(in the rows, 128 means zero)
Turns, then the turns between two rows, first turn first; the first pair answered
K_506 (before => after):
[101, 146, 168, 143, 123, 124, 123, 105] => [119, 142, 176, 146, 124, 138, 126, 110]
[147, 114, 90, 106, 132, 122, 136, 161] => [142, 116, 87, 106, 130, 117, 136, 159]
[143, 109, 102, 125, 135, 131, 140, 123] => [123, 116, 99, 122, 126, 108, 140, 125]
K_758 (before => after):
[127, 134, 143, 127, 117, 119, 123, 127] => [122, 131, 128, 126, 121, 109, 121, 122]
[131, 127, 152, 126, 133, 115, 152, 115] => [126, 124, 136, 125, 139, 108, 152, 110]
[102, 137, 122, 149, 126, 134, 142, 118] => [106, 132, 111, 149, 130, 140, 139, 115]
[138, 81, 118, 142, 129, 118, 155, 96] => [153, 82, 127, 142, 129, 139, 151, 104]
K_65 (before => after):
[107, 115, 166, 154, 131, 136, 136, 65] => [174, 86, 86, 125, 151, 143, 144, 129]
[113, 138, 153, 143, 116, 148, 113, 139] => [138, 125, 119, 134, 125, 150, 118, 163]
[135, 145, 132, 136, 130, 168, 108, 148] => [113, 150, 109, 132, 131, 147, 101, 151]
[106, 123, 125, 128, 135, 96, 126, 101] => [156, 109, 148, 132, 139, 133, 139, 106]
K_739 (before => after):
[125, 116, 121, 134, 138, 123, 124, 94] => [127, 120, 122, 138, 140, 137, 112, 97]
[163, 100, 103, 115, 136, 101, 154, 139] => [142, 101, 88, 118, 145, 92, 143, 121]
[146, 128, 151, 127, 131, 135, 132, 152] => [143, 124, 149, 125, 128, 116, 145, 146]
[111, 133, 144, 138, 129, 115, 132, 109] => [109, 135, 142, 141, 131, 124, 122, 109]

Between the rows of a pair lie 2 to 3 turns.
[107, 127, 103, 124, 134, 104, 122, 128] => [126, 129, 152, 139, 133, 154, 115, 116] -> K_739, K_65
[110, 130, 112, 125, 125, 112, 132, 132] => [120, 134, 137, 136, 127, 152, 120, 130] -> K_739, K_739, K_65
[141, 136, 123, 115, 118, 108, 141, 140] => [122, 142, 144, 126, 118, 109, 136, 116] -> K_758, K_65
[140, 124, 132, 138, 121, 155, 127, 145] => [132, 127, 141, 131, 108, 120, 146, 143] -> K_739, K_758
[148, 120, 137, 126, 112, 125, 149, 148] => [125, 122, 139, 129, 110, 103, 155, 127] -> K_739, K_65
[143, 104, 106, 129, 138, 109, 144, 126] => [160, 110, 142, 132, 125, 134, 147, 137] -> K_758, K_758
[163, 109, 93, 115, 148, 137, 137, 149] => [102, 138, 130, 115, 117, 78, 144, 130] -> K_758, K_739, K_65
[128, 123, 136, 125, 125, 165, 148, 118] => [125, 121, 107, 109, 120, 131, 161, 137] -> K_739, K_758, K_65
[131, 114, 109, 140, 150, 151, 103, 108] => [144, 131, 163, 137, 121, 161, 115, 129] -> K_739, K_758
[70, 127, 147, 123, 106, 117, 141, 114] => [97, 122, 120, 132, 129, 182, 103, 133] -> K_758, K_739, K_739
[135, 129, 152, 160, 123, 171, 120, 104] => [138, 120, 78, 125, 117, 100, 142, 146] -> K_739, K_739, K_65
[109, 132, 121, 128, 135, 151, 116, 104] => [145, 123, 122, 119, 136, 164, 131, 124] -> K_65, K_739
[106, 126, 103, 140, 150, 174, 77, 104] => [126, 138, 162, 140, 127, 192, 90, 119] -> K_65, K_758
[106, 141, 122, 119, 119, 133, 97, 157] => [113, 145, 148, 117, 106, 126, 115, 159] -> K_739, K_739, K_65
[111, 122, 148, 136, 117, 121, 133, 93] => [152, 108, 133, 119, 117, 116, 156, 121] -> K_65, K_758, K_739
[159, 101, 119, 123, 127, 111, 167, 125] => [151, 107, 152, 132, 123, 118, 167, 107] -> K_65, K_65
[138, 132, 161, 127, 117, 112, 156, 117] => [131, 124, 103, 115, 129, 93, 148, 128] -> K_65, K_739
[90, 134, 89, 133, 123, 109, 96, 126] => [124, 131, 177, 149, 118, 145, 127, 96] -> K_65, K_758, K_506
[141, 147, 81, 117, 134, 165, 105, 170] => [76, 178, 145, 131, 105, 131, 104, 131] -> K_65, K_739, K_758
[102, 144, 112, 122, 125, 109, 123, 137] => [137, 134, 160, 126, 125, 131, 149, 123] -> K_65, K_739
[178, 103, 117, 129, 140, 113, 161, 119] => [157, 113, 158, 142, 134, 119, 161, 91] -> K_65, K_65
[134, 138, 157, 119, 99, 147, 128, 191] => [114, 140, 153, 111, 92, 101, 146, 178] -> K_739, K_65
[106, 155, 150, 116, 89, 118, 126, 162] => [143, 125, 90, 105, 115, 115, 137, 175] -> K_758, K_65, K_65
[168, 115, 120, 120, 147, 150, 136, 106] => [108, 136, 136, 120, 125, 98, 139, 88] -> K_506, K_65, K_506
[135, 131, 148, 140, 118, 128, 133, 133] => [144, 122, 136, 137, 125, 119, 143, 125] -> K_739, K_758, K_65
[144, 121, 125, 112, 140, 139, 120, 162] => [96, 135, 129, 121, 134, 119, 102, 142] -> K_65, K_739, K_758
[155, 129, 125, 140, 131, 159, 121, 156] => [99, 143, 114, 135, 116, 95, 124, 144] -> K_739, K_65
[163, 103, 124, 123, 133, 139, 147, 143] => [87, 129, 110, 133, 128, 120, 106, 128] -> K_65, K_739
[139, 139, 136, 117, 105, 130, 137, 171] => [142, 135, 134, 112, 106, 117, 146, 168] -> K_758, K_65, K_65
[147, 84, 138, 132, 140, 135, 159, 102] => [100, 95, 86, 134, 145, 120, 118, 109] -> K_65, K_739
